One turn moves every row onto another: examples first, then more rows asked:
k_881: [-19  10  16 -23  -2  -9   6 -19   8  -5  -6  29 -13  15  16   0 -25]
k_262: [-17   1   9 -26   2 -11  -7 -23   5  -1  -4  29 -21  15  12 -11 -21]
k_633: [  8   8  -9  -2   6  -9 -16  22  10  10  -8  -5  11  12 -21  38  14]
k_42: [-18 -38   1  19  13  12   4  20 -13 -13   2 -10  18   3  -9  26  16]
k_99: [  4 -23 -27  14  41   6   6  14   4   2 -15   7   8  -9 -16 -12  20]
k_469: [-18   7  12 -25  -6 -13   1 -28  10   6   2  16 -18   7  26  -8 -18]
k_977: [ -6 -48  -8  23   2  13   1  18 -11 -24   6  -6   9  -1 -10  18   6]
k_749: [  4 -22 -34   9  25   8   4  14   6   4 -25  -1  -2 -20 -28   2   6]
k_872: [-10 -19  13 -28  -3 -12  13   0  -3  18  14 -19   4  -3  32  20  16]
k_665: [-23 -42  -2  16  16  19  11   3 -10 -19   5   1  23  -5  -8  19  12]
k_616: [  3 -16 -18  20  32   3   8  20   9  13 -21   8  -3 -24 -12  -3  22]
k_417: [ -4  33 -31 -17   1   9  -3  16   6   5  10  -4 -13  -5  23  -2   4]
k_729: [ 16   9  -2 -16  -8 -15   6 -24  -5 -22   4 -21  21  -6  26  16 -11]
k_467: [ -3  22  -5  -1  14 -17 -12  15   0   6 -10  -5   7   9 -23  38   7]
k_649: [ 19 -20  14  -2   6   3 -13  19  21   3  26 -27  14   0   3  13  17]
k_967: [-30 -24  15   1 -14  20   6   0   3 -21  19  -1   9  13  28 -10 -13]
k_461: [-18   6  14  -7  -2  -7  -5 -23   8   3  -9  20 -27   9  22  -5 -30]
k_364: [-15 -26  14 -29  -8 -12   2   5 -10  21   3 -14   4  -7  20  13  24]
k_48: [-31 -24  19   6 -10  22  -1 -15   3 -23  21   2  -1   1  22   6 -18]
k_660: [  3 -16 -25  24  37  11   4  12   0   7  -9   3  -5 -29 -10  -7  19]
k_86: [  7  15 -21  -5  27 -12   6 -20  23  10 -17   5 -12 -11 -14 -17 -20]
k_691: [ 18  10 -12   7  32 -18  -4 -14  16   3 -27  14 -11   3  -4 -18 -16]
k_853: [ 12  -7 -33  15  33  13   0  23   6   5 -16  -3   1 -17 -16  -3  16]
k_920: [-30 -23  14   3 -10  16  -9  -8   2 -25  17  -8   4  15  20 -11 -23]
k_27: [ 22  22 -17  -4  22 -16   0 -22  14   4 -25  10  -6  -9  -5  -5 -15]
k_495: [-23 -30  17   7 -11   3   3  -6  -7 -17  33   4  -6  16  21   2 -12]
k_733: [-25 -27  24   2 -10   9  -4  -9   5 -23  28 -10   7  11  24   3 -10]
k_708: [-16   9  10  -9   5 -20   9 -33   8   4  13  16 -16  12  14  -9 -28]
k_710: [ 11 -11  11   4   8   2 -23  21  28  -4  20 -34  12  -8  -6  -1  14]
k_522: [ 24  11 -10  -1  32 -15  -4 -23  15  -6 -15  21 -10 -14 -10  -8 -10]
k_897: [-27 -37   1  29  12  11   6   6 -21 -12  -5 -12  20  -2  -6  19   4]
k_78: [ -2  30 -38 -14  -2   4  -6  17  21   9  -2  -9  -6  -1  15   7   3]
k_180: [  6  18 -11 -19  -4 -17  11 -20   9 -11   2 -25  14  -4  30  20 -13]
k_919: [ 21  19  -6   1  27 -11  -1 -12  30  -5 -17  18 -12 -13  -7 -11 -14]
k_639: [-13 -39   4  29   9   9  13  10 -11 -15  -6 -10  29  -3  -3  17   9]

k_99 goes to k_665
k_495 goes to k_708
Now find these:
k_660 goes to k_897
k_364 goes to k_729
k_42 goes to k_733
k_633 goes to k_649
k_616 goes to k_639

One turn moves every row onto another: examples first, then more rows asked:
k_10: [ -6 -45  30 -34   0  17   4 -14  12  -8   4 -11   1   1 -13 -14  11 -21
  -5]
k_98: [-17 -16  28 -17 -15  18  19  23   3  19  15  -4  31  -6 -26 -14  11  -9
 -17]
k_475: [ 20  14 -35  14  15   3  -1 -28 -11   7   0   4 -12   1   3   1 -11  11
 -17]
k_199: [  6   4 -10  -8  -8 -15 -39   0 -16  -1  11 -14  -1   5 -15  -2 -35  34
 -21]
k_674: [ 11  25 -26  21  12   3   1  -6 -20  20   8   6   7  -1 -12   2 -16  22
 -23]
k_603: [ 14  15  -7   5  -1 -12 -31 -17  -5 -13  11 -13  -9   4 -12 -12 -32  32
   4]
k_198: [ -5 -25  16 -24   5  30  22 -11  10   5   0  -5   5  -1   2 -13  21 -33
  -7]
k_964: [ -6 -44  29 -36  -6  11  -4 -18   8 -12  -1  -9   6  -8 -17 -23  11 -14
  -3]
k_991: [  6  28  -6  12   0  -8 -23  -3 -10  -2  18  -9   2   4 -16 -12 -31  36
   0]
k_238: [-12  -4  15 -16  -1  28  31   0  -5  15   3   4  24  -8  -3 -19  25 -25
  -9]
k_430: [ 16  17 -34  -6   5  -2 -15 -22 -11   3  -2  -9 -15   2  21  -2 -18   6
 -16]
k_3: [ 15  36 -22  13   8   0  -8 -17  -7   0   7  -6  -9   1   7 -10 -21  16
   3]
k_808: [ -4 -26  10 -26  -5  23  20 -12  14   2  -1  -4   1  -6   5 -17  19 -34
  -8]
k_345: [-14 -39  35 -30 -18   9  -1  12   7   3  12 -10  19  -4 -32 -18   3  -5
 -13]
k_580: [-13 -11  20 -15   4  32  30   9   1  18   9  -1  22  -1  -9 -10  20 -25
 -12]
k_688: [-17 -34  39 -29 -14  10  -5   5  -2   0  10  -8  25  -7 -35 -20   7   0
 -11]
k_921: [ 14  -9 -10   4   3 -14 -33 -21 -10  -5  10  -5  -6   1 -29  -2 -29  37
 -18]
k_463: [ 15  -2 -21 -13  -1 -13 -35 -23  -9  -9   3 -13 -16   4   6  -3 -29  20
 -14]
k_402: [  7  34 -31   6   2   1  -5  -1 -20  18   6  -2   2   3  12   1 -19  14
 -22]
k_705: [-14 -42  40 -30  -5  15  -1   5   6   0  12 -12  17   1 -31 -14   4  -6
 -10]
k_101: [ 18  21 -17   6   6  -6 -22 -26  -2 -11   7  -9 -16   4   3 -12 -26  20
   6]
k_855: [-19 -20  37 -18  -3  23  15  19  -1  17  17  -5  31   1 -29 -10  12  -9
 -14]
k_913: [ -5 -45  26 -35 -11  11   0 -12  16  -9   3 -11   0  -6 -12 -18   9 -18
  -7]
k_918: [  1  24 -16   3  -6  -7 -20  12 -22  15  14  -7  11   5 -10   1 -28  31
 -25]
k_625: [-19 -11  31 -17 -10  19  18  16  -7  17  11   0  35  -7 -26 -17  16  -8
 -14]
k_453: [-12  -9  11 -16  -5  26  34  11   4  19   5   0  19  -6  -4 -14  22 -29
 -15]
k_342: [ -4 -24  14 -28   2  22  18 -22   7  -2  -5  -1   5 -10   3 -21  23 -30
  -5]
k_784: [  9  38 -16  18   4  -1 -11  -3 -12   7  15  -5   3   3  -7  -9 -24  27
  -1]
k_594: [  8   9 -12  16   5  -6 -20   0 -19  13  15   0  10   0 -32   3 -26  39
 -23]
k_315: [ 22  -7 -23   5  12  -8 -23 -37  -7  -8   0  -3 -18   1  -7   0 -20  18
 -14]

k_345 goes to k_808
k_3 goes to k_991
Now find these:
k_10 goes to k_580
k_238 goes to k_688
k_463 goes to k_402
k_921 goes to k_475

